In the rows, zero is written as 128.
A single turn carries every row of the set below to another of its rows. Some are shown first; where does it send the rows asked next?
doluz: [128  88 106 148 150 116 116 113 141 136 128 125 148 147 122 107]
Nobul: [161 101 126 143 105 138 135 118 101 121 143 106 133 136 129 105]
nem: [149 129 127 119 115 136 121 124 115 135 143 103 142 133 106  89]
kop: [145 102  81 119 111 112 112 110 114 110 130 110 143 109 108 110]
niza: [144 113 114 148 148 101 119 118 125 129 136 133 150 156 101 108]
Dak: [153 119 127 130 104 135 115 135 121 129 134 120 134 158 106  93]
gop: [136  91 107 139 131 124 116 115 144 129 122 138 146 138 120 130]
dodeb: [148  94  97 153 145  99 135 103 115 119 132 109 134 148 113  84]
salat: [150 112  87 120 124 106 131 104 127 116 119 111 127 131  95  85]
bebig: [135  91  91 150 138  98 102 121 115 120 137 114 149 151 112  89]
vudu: [146 102  96 131 113 113 105 120 115 114 135 130 153 121 110 135]
bito: [139  93  98 125 126 129 126 104 138 126 122 123 142 113 121 127]
pimo: [159 102 108 143 119 111 128 115 122 114 126 142 138 142 108 134]
Rusa: [149  88 113 122 101 134 116 116 100 124 121 115 120 159 122  94]
vafu: [149 113 133 143 127 132 129 120 103 134 153  99 145 139 122  91]
fuz: [130  83  91 140 142 116 123 104 139 129 120 110 135 140 122  87]
dul: [158 101 116 138  98 134 128 124 112 119 130 107 121 153 118  83]
Gudeb: [150  85 122 132 113 135 125 108  87 127 135 108 131 144 134 109]
nira: [137 119 126 105 125 133 109 117 103 142 137 108 144 141 109  97]
Rori: [132  96  87 119 131 123 125 102 142 128 117 109 136 118 114  97]
Dosum: [155 116 101 123 126 113 137 100 117 118 133 118 142 109 105 123]
mika: [140  95 103 152 130 104  99 126 114 119 140 132 157 146 114 122]
Luzu: [141 108 121 110 110 133 103 125 110 135 124 122 131 162 107  95]
Peze: [140 102 129 125 133 132 120 108  88 139 146 101 145 138 127 101]
kilu: [138  96  78 131 127 102 110 110 114 114 132  99 142 127 109  82]

nira moves to Peze
bito moves to fuz
dodeb moves to pimo
Where do these go?
kilu moves to mika
nem moves to vafu

A single turn carries every row of the set below to another of its rows. Some are shown first; where does it send the rows asked next?
Likil: [153 113 123 150 112 149 158 124 128 151 135 133]
neme: [135 111 136 139 138 164 139 120 150 161 140 134]
Zivu: [132 112  96 144 144 132 168 121 134 132 104 127]
dibep: [129 114 109 133 154 165 161 111 125 133 107 121]
vili: [135 131 114 129 119 126 141 125 141 115 116 131]
niz: [136 128 112 146 138 127 141 112 144 126  96 138]
Detel: [144 119 116 159 154 143 156 121 147 131 100 130]
pud: [120 111 143 134 135 161 147 125 138 159 135 131]
nogog: [132 107 131 137 130 168 145 124 146 163 135 133]
nid: [147 115 103 162 153 153 160 114 133 138 109 118]
Dise: [130 122 125 150 146 131 145 130 158 127 102 134]
Siker: [123 107 132 136 121 162 155 129 130 160 132 131]
Fes: [111 123 110 133 149 124 134 113 137 138 140 107]
Zelo: [107 126 122 138 124 131 127 133 145 137 130 112]
bekar: [124 109  95 142 151 144 170 117 125 139 111 117]
dusol: [157 116 127 149 122 149 140 121 148 152 141 138]
kavuv: [128 115 148 137 145 154 139 118 147 156 139 133]
biru: [162 118 129 154 121 141 151 117 136 146 138 136]
tos: [132 135 115 129 123 127 128 117 138 119 134 119]
muken: [138 109 125 142 111 158 160 128 127 157 132 131]
pom: [143 115 136 143 137 157 134 118 152 158 145 135]
goze: [134 117  98 149 141 152 157 104 120 142  99 121]
kogi: [109 117 104 134 154 138 144 111 128 144 138 103]
patuk: [138 116  98 159 145 157 154 111 121 145 125 103]
duza: [115 125 128 142 132 127 132 134 157 130 114 126]
Zutov: [123 119  98 144 141 157 149 102 114 149 114 109]
bedig: [130 126 110 140 138 109 145 122 147 124 119 128]
fufu: [120 127 111 135 143 112 134 117 145 128 134 116]
kunu: [153 116 133 147 131 151 134 118 152 154 145 137]
Poda: [131 116 109 131 141 155 164 121 133 125  97 133]
sopag: [126 118 110 132 159 166 148 104 122 135 126 110]
roru: [107 130 113 132 134 136 121 107 128 144 129 109]
Somi: [144 120 146 145 146 145 137 114 148 150 142 136]
boni: [135 123 113 131 126 138 156 127 139 117 101 137]
fivut: [141 122 103 150 141 140 154 108 132 133  92 132]
dovup: [158 121 138 152 136 141 141 113 144 146 141 136]
biz: [136 105 127 139 121 166 151 129 143 163 132 135]
pago: [110 123 110 141 123 142 131 125 130 145 140  98]
Lepo: [125 133 118 139 135 120 128 114 147 127 107 133]
Domug: [128 133 115 129 137 137 126 107 131 126 145 108]
Ket: [126 127 113 130 151 154 134 101 124 133 140 104]
mokag: [114 110  97 136 155 147 159 112 123 146 125 107]
bil: [155 111 123 147 115 153 147 126 144 154 136 139]
Zag: [146 109 123 144 115 161 152 129 141 159 133 137]
tamon: [112 133 120 134 133 124 119 112 142 135 121 121]
tepiv: [134 120 102 143 139 118 158 123 142 125 108 132]
kogif: [123 119 102 150 132 153 143 117 120 148 137  95]
lolu: [111 123 105 136 137 150 135 103 118 148 126 104]

niz moves to Zutov
nogog moves to kunu
Where do these go?
nid moves to pago
vili moves to dibep
mokag moves to fufu
Likil moves to pud

A single turn carries every row of the set below to another of its rows. Some are shown first; where does it send the rows asked next?
Suke: [132 105 111 140 140 144 157 143 107 121 135 122 139 121 132 141 103 127
 125]
Duda: [146 108 159 137 147 162 116 132 107  95 137 131 114 137 141 148 135 124
 136]
liva: [150 137 151 127 136 129 151 113 102 120 142 124 161 129 136 134 121 129
 116]
nivof: [131 127 142 126 149 132 133 127 125 100 117  99 146 106 147 119 117 127
 151]
Vod: [130 126 117 130 130 146 118 132 130  77 149 110 130 137 134 110 126 124
 116]
beki: [137 129 163 123 125 148 146 120 111 115 127 119 125 143 141 138 146 129
 125]
Guf: [123  98 135 135 130 153 151 133 109 128 133 126 112 134 138 139 119 140
 129]
bur: [162 102 151 135 137 149 129 140 103  97 159 130 145 111 140 153 116 123
 127]
lorup: [151 109 152 134 150 153 118 134 113  92 145 106 125  98 147 133 132 108
 141]
Reku: [129 123 141 142 130 144 140  91  91  99 156 144 149 120 132 139 113 130
 138]
Gefom: [134 107 149 124 148 142 133 133 127 106 120 114 135 136 147 137 110 156
 147]
Gilud: [125 119 148 139 156 151 124  94 108 105 135 134 123 144 141 134 119 145
 145]
Bofum: [145 134 141 128 129 144 162 117 103 122 143 114 147 130 136 137 136 115
 109]
Ridak: [134 107 121 149 142 140 141 135  94 118 144 144 140 120 127 142 100 122
 125]
Sabi: [136 123 120 128 135 145 123 123 132  86 158 105 132 136 140 105 122 134
 110]
Nipu: [143 123 148 128 136 129 133 137 113  88 126 126 168 119 137 143 108 133
 145]
vobi: [125 124 118 129 121 148 127 121 128  80 155 110 128 134 135 108 127 127
 117]
zogir: [127 103 121 144 148 146 140 139 108 123 139 114 115 101 138 125 115 111
 131]
Tidu: [134 121 131 130 149 136 139 124 121  89 124 115 165 124 140 138 101 142
 151]
folik: [135 138 149 128 139 140 148 104 108 121 138 103 131 112 143 115 139 111
 126]
kedug: [163 115 152 134 142 161 128 130 105  86 157 121 141 120 140 154 136 109
 127]
fosa: [134 113 118 128 126 150 124 127 131  82 162 107 127 131 138 110 122 132
 115]
bafiv: [118 119 132 146 151 149 129  91 102 102 146 122 122 106 140 120 119 119
 150]
nunuf: [131 123 113 135 138 146 119 126 128  86 156 113 126 139 134 106 121 126
 110]
bog: [131 120 133 145 150 157 127  89  99  84 155 134 143 125 136 142 114 127
 146]

Reku moves to Ridak
Gefom moves to beki
Where do these go?
nivof moves to folik
Sabi moves to vobi
Tidu moves to Bofum

A single turn carries every row of the set below to another of its rows. Some are shown first; where does it send the rows asked next?
fodit: [146 150 149 117 135 126 133 149 117 129 124 113 136 140 145 135 123 124]
mavo: [116 116 141 132 117 137 134 170 114 120 138 123 117 133 147 138 120 127]
tek: [118  79 126 138 117 132 132 134 139 127 135 135 120 120 138 124 125 130]
pora: [107 119 137 143 108 112 126 155 120 117 137 118 101 125 137 122 125 132]
bafa: [147 119 119 135 129 111 119 104 124 128 121 114 128 128 128 107 123 134]
Vonu: [118 117 136 131 127 109 131 166 122 119 128 119 119 129 123 141 133 124]
lan: [130 149 148 129 114 135 121 135 113 121 132 108 111 135 161 112 115 132]
toru: [121  80 121 137 125 128 133 132 137 123 133 129 126 121 133 133 133 133]
pir: [100 138 149 132 134 148 146 121 144 139 131 134 128 129 121 140 130 118]
pevas: [ 91 138 143 136 134 144 134 110 141 128 129 123 115 125 118 133 135 122]
guzir: [126 149 124 145 130 119 116  94 131 133 115 129 124 134 136 131 133 134]
suzup: [120  79 125 131 127 142 128 138 135 122 132 132 124 121 135 133 126 127]
vud: [127 147 138 139 117 145 122 106 131 146 124 146 122 138 156 123 111 126]
vafo: [ 95 139 146 145 127 152 146 113 137 132 137 125 124 129 135 137 132 131]
saza: [133 150 144 124 125  98 120 133 126 126 120 110 113 130 132 112 127 123]
dof: [147 117 131 132 115 141 126 115 119 136 133 126 128 133 155 103 102 134]
Kalu: [159 115 128 116 142 140 122 126 121 132 121 124 141 136 131 122 113 122]
mume: [135 146 133 122 145 149 112 115 129 135 111 137 130 140 133 141 122 117]

guzir moves to mume
pevas moves to pir
dof moves to bafa
Where do these go?
fodit moves to lan
mavo moves to pora
toru moves to suzup

A single turn carries every row of the set below to another of its rows. Some are shown first; where does it send the rows asked next?
gon: [ 98 135 135 130 118 156 117 135 120 131 131 129]
segob: [137 122 128 128 133 126 124 148 107 132 141 108]
toda: [145 114 124 142 120 143 137 150 115 135 144 121]
Kagup: [107 105 129 114 122 135 140 163 128 116 118 129]
Zam: [143  95 152 132 114 133 141 134 123 131 130 129]
vom: [111 118 127 118 118 132 124 132 146 154 122 150]
Megi: [110 100 144 128 130 138 135 139 115 129 115 113]
Kef: [154 134 137 129 115 155 122 137 146 116 136 120]
risi: [134 126 130 119  99 110 117 145 147 121 143 123]
funip: [153 129 131 122 118 136 146 127 136 103 128 133]
gumi: [105 114 120 132 130 141 143 151 120 127 114 117]
telo: [139 117 134 143 146 137 135 146 129 135 145 116]
Fazap: [115 138 142 122 113 128 115 119 129 129 147 147]
gosa: [117 132 122 104 120 136 124 135 129 139 107 146]
Lib: [126 120 115 109 125 139 114 142 137 147 142 109]
mik: [133 116 125 126 119 157 127 134 130  97 115 118]
mem: [123 110 119 150 143 143 130 150 146 127 125 132]
futi: [154 121 140 130 115 134 126 135 144 105 148 135]
Tavo: [104 114 150 114 127 117 145 136 129 119 138 124]
Gabu: [129 140 127  98 133 132 132 123 135 117 117 130]
foza: [103 128 134 132 127 145 133 164 118 119 125 130]
Bibed: [121 122 124 121 109 110 117 114 146 114 127 132]
pako: [142 120 118 141 108 130 123 154 133 138 135 109]
sinod: [147 108 148 127 107 145 128 126 149 121 142 120]
Ver: [130 131 132 153 118 125 115 123 117 132 129 140]
Reti: [118 129 142 138 120 126 128 106 143 110 130 138]
viv: [135 127 141 125 119 138 137 152 159 134 122 153]
natob: [109 120 128 115 140 142 119 148 159 129 120 141]
met: [ 99 128 131 110 120 138 118 139 148 139 110 131]
Nimi: [124 130 148 114 122 118 113 112 144 122 131 140]

Kef moves to Reti
telo moves to sinod
met moves to gumi
Where do these go?
Ver moves to viv
mem moves to Zam
funip moves to Fazap

A single turn carries every row of the set below to another of its rows. Some are shown first; where does it send the rows asked next?
Rifu: [148 123 124 159 135 149 134 129 122 121 126 135 117 131 140 121 129 135
 115 130 103 147 102  91 149 140 123 143]
kani: [128 140 148 149 135 118 128 127 122 137 124 131 116 100 147 118 113 133
 115 130 118 137  90 137 120 136 113  99]
Fofik: [126 135 129 137 137 126 126 124 109 147 132 119 120 114  89 121 126 123
 111 157 108 135 125 131 141 130 130 155]
buko: [146 139 155 127 144 133 124 115 119 152 127 155 117 134 155 124 126 117
 126 116 120 152 147 137 125 135 114 144]
Gef: [136 155 143 114 150 133 125 126 111 155 135 130 124 118 171 109 124 134
 108 115 101 123 131 130 131 131 123 120]
fisa: [124 137 125 141 141 129 129 115 110 139 129 115 119 124  98 123 129 126
 108 160 107 140 121 131 139 127 135 156]
sur: [152 139 149 125 153 131 123 117 114 151 127 156 115 129 147 123 121 117
 126 109 123 148 150 134 124 133 113 144]
zug: [122 137 125 139 144 133 130 126 106 141 132 112 116 114  96 122 126 129
 108 159 107 137 122 132 136 129 136 150]
zade: [137 145 122 162 139 129 120 133 148 156 136 111 110 103 145 120 121 129
 120 104 110 122 123 163 126 138 119 136]
fid: [154 147 125 158 129 139 116 110 157 151 136 124 117 110 144 123 125 123
 123 110 102 133 136 160 138 138 122 157]
pil: [156 142 145 122 150 125 123 107 117 154 126 153 122 134 148 120 122 117
 123 107 120 141 148 130 131 130 111 144]
ges: [136 144 141 143 133 123 134 112 125 137 120 123 126 112 153 115 117 137
 112 133 114 135  87 133 125 132 115  98]
zavi: [158 144 119 159 143 141 116 117 150 147 137 125 111 103 137 125 119 124
 125 103 107 132 140 158 131 137 123 156]
nuze: [129 136 126 135 139 133 131 118 109 146 130 114 123 120  92 121 128 127
 110 159 106 137 124 131 141 127 131 153]
fis: [127 154 148 121 149 131 122 128 112 149 134 133 118 120 178 112 125 133
 107 120 102 129 130 133 128 133 127 123]
Noret: [140 138 141 139 140 122 130 131 118 146 125 129 121  92 134 114 108 133
 116 122 120 128  95 133 123 135 108  95]
Mos: [139 121 132 165 131 125 120 140 122 124 130 148 111 118 133 120 125 124
 116 125 106 139 103  91 152 144 118 147]
gok: [123 139 122 138 145 124 127 120 106 140 132 113 119 115  96 119 125 127
 106 156 106 131 120 128 140 126 135 152]
pemu: [160 147 118 156 137 136 115 109 153 150 136 123 117 108 139 122 121 123
 123 103 104 127 138 156 138 135 122 156]
Zimen: [147 142 135 134 138 127 136 116 121 146 122 121 130 104 139 111 112 138
 113 125 115 126  92 130 128 131 108  94]
sizef: [162 141 155 140 124 146 118  98 133 125 131 159 123  99 140 127 115 120
 123 140 103 158 122 133 138 139 122 141]
Zago: [176 142 139 134 140 137 115  97 126 124 131 159 124  91 126 122 106 120
 121 124 107 143 126 123 141 134 119 140]
fif: [119 137 131 138 135 132 129 125 110 146 133 113 120 116  98 121 130 127
 108 163 104 137 121 134 140 130 133 151]
Gabob: [149 119 136 150 121 137 124 149 121 145 135 145 121 110 119 116 125 123
 119 124 102 133 109  94 158 148 107 140]
munat: [136 147 121 164 137 130 122 124 151 152 133 108 112 111 153 120 125 131
 118 108 107 125 120 162 127 136 123 137]
nub: [121 140 128 137 135 123 126 120 110 145 132 114 122 117  98 119 129 126
 106 159 103 130 119 130 144 128 133 152]
mize: [141 119 141 152 115 151 132 151 124 145 133 136 121 118 132 117 131 131
 118 135  99 142 103 101 153 150 112 133]
Nes: [167 138 148 141 139 146 117 107 126 121 132 162 116  89 130 128 107 120
 125 131 109 156 126 130 132 138 122 140]
fazis: [135 152 144 115 154 131 122 135 108 157 137 134 119 109 164 110 119 131
 110 111 104 121 135 131 129 133 121 119]
kip: [150 143 152 124 141 127 123 106 121 155 126 153 123 139 155 121 127 117
 123 114 117 146 145 133 133 132 112 145]
fima: [171 145 146 133 125 138 116  88 133 128 130 156 131 101 135 122 114 120
 119 133 101 145 121 126 147 134 118 140]
sati: [140 125 133 155 118 125 122 137 125 139 131 139 124 121 134 113 130 126
 112 127  98 128  98  91 162 144 112 138]
Nozup: [148 118 125 155 140 159 139 149 115 131 130 132 114 117 130 120 124 137
 118 127 107 145 104  95 142 144 119 133]
Rogef: [126 151 149 122 153 128 119 138 109 151 137 137 114 110 171 113 121 129
 110 116 105 128 133 134 125 135 125 123]
rup: [153 144 126 161 135 145 117 119 154 148 137 125 111 106 142 126 123 124
 126 109 105 138 138 163 131 140 124 157]
Fira: [144 148 116 157 137 135 126 120 151 157 133 104 118 112 149 117 125 134
 118 106 106 121 121 160 130 134 120 134]
foz: [145 146 117 156 139 133 124 129 148 160 135 107 115 104 141 117 120 131
 120 101 108 117 124 160 129 136 117 133]
zumon: [148 125 117 157 142 132 128 135 117 124 128 135 117 121 132 115 123 133
 112 119 105 130 100  85 152 138 119 138]
povev: [121 136 129 143 139 122 125 121 110 140 131 120 117 118  95 123 128 123
 109 158 109 138 122 131 139 129 133 157]
Duzi: [159 120 128 145 125 160 139 137 122 143 131 133 127 123 126 117 129 135
 119 129 100 141 108  94 155 144 112 136]

sur moves to fazis
ges moves to sizef
Where do these go?
sati moves to Rifu
Fofik moves to gok
pemu moves to Fira

